Look-ups in named tables: a row name and a column name give one cell, copied from the table.

bib.tsv
	patuba	pegevak	nanu	nivuked	sosud	kuzur
vezur	28	71	43	37	30	53
nitafo	25	18	59	63	14	50
kirosil	54	57	36	39	22	81
meb	12	27	16	33	36	50
rodi	40	45	48	34	33	55
fes	37	27	38	44	57	32
zitu	23	57	44	48	55	65
meromab	70	45	54	48	53	46
pirar	50	54	26	31	32	54

nanu of vezur: 43
nivuked of zitu: 48
pegevak of vezur: 71
patuba of meb: 12
patuba of kirosil: 54
kuzur of kirosil: 81
pegevak of pirar: 54
pegevak of zitu: 57
kuzur of vezur: 53
nivuked of pirar: 31
patuba of nitafo: 25
pegevak of rodi: 45

zolizad.tsv
	mig	tos	vegav
nif	16.25	9.02	24.22
gis	58.54	87.33	47.88
safaz	60.68	84.62	49.22
raz	16.68	5.89	13.21
kup	22.38	7.58	25.23
gesopop	21.73	16.56	21.02
lal	19.58	13.32	21.45
zadiv	81.24	65.87	81.91
luzo	59.84	83.04	46.88

tos of nif: 9.02
tos of gis: 87.33
mig of luzo: 59.84
mig of safaz: 60.68
vegav of nif: 24.22
mig of nif: 16.25
mig of gis: 58.54
tos of luzo: 83.04
vegav of lal: 21.45
mig of gesopop: 21.73
tos of gesopop: 16.56
tos of lal: 13.32
Which row has the largest mig? zadiv

gumadit
fields: bopoma, kun, ven
zifezon: [0.037, -0.472, 0.348]
gobolub: [-0.534, -0.083, -0.458]
fibiso: [0.282, -0.341, -0.580]
nalenid: [-0.269, 0.561, -0.185]
vuv: [-0.320, -0.109, 0.459]
zezifip: [-0.360, -0.377, -0.454]
vam: [0.072, 0.050, -0.542]
turele: [0.013, 0.222, -0.015]
gam: [-0.084, 0.012, -0.776]
pov: [-0.481, -0.121, 0.049]
turebu: [0.164, 0.120, -0.338]
zulori: [-0.159, 0.525, -0.427]
bivu: [-0.300, -0.287, 0.096]

fibiso, ven -> -0.580
bivu, kun -> -0.287
gam, ven -> -0.776
turele, kun -> 0.222
zezifip, ven -> -0.454
pov, bopoma -> -0.481
zezifip, kun -> -0.377
vuv, ven -> 0.459
nalenid, bopoma -> -0.269
gobolub, bopoma -> -0.534

savan =
	goro	rulanib	vozepi	duk
paba	34.2	75.9	85.1	57.8
musa	28.5	76.8	85.8	51.1
midudu	29.6	72.9	96.6	68.9
babisob	22.5	94.9	82.6	62.3
penob	33.7	94.3	85.5	49.4
ribo	42.4	88.8	93.6	52.0
butegom	23.5	97.1	73.9	64.1
doz	32.3	94.6	92.7	61.6
divuk	34.8	95.0	67.3	62.2
res	28.0	85.8	83.9	54.2
zefefav	24.9	88.9	87.7	70.8
dabuv	33.8	71.7	97.4	77.0
duz	34.0	76.3	93.8	69.0

What is the goro of zefefav in savan?
24.9
What is the goro of musa in savan?
28.5
What is the rulanib of res in savan?
85.8
What is the rulanib of penob in savan?
94.3
What is the goro of res in savan?
28.0
What is the vozepi of zefefav in savan?
87.7
What is the vozepi of dabuv in savan?
97.4
What is the vozepi of duz in savan?
93.8
What is the rulanib of midudu in savan?
72.9
What is the duk of midudu in savan?
68.9
What is the duk of paba in savan?
57.8
What is the goro of doz in savan?
32.3
What is the rulanib of divuk in savan?
95.0
Which row has the largest rulanib? butegom

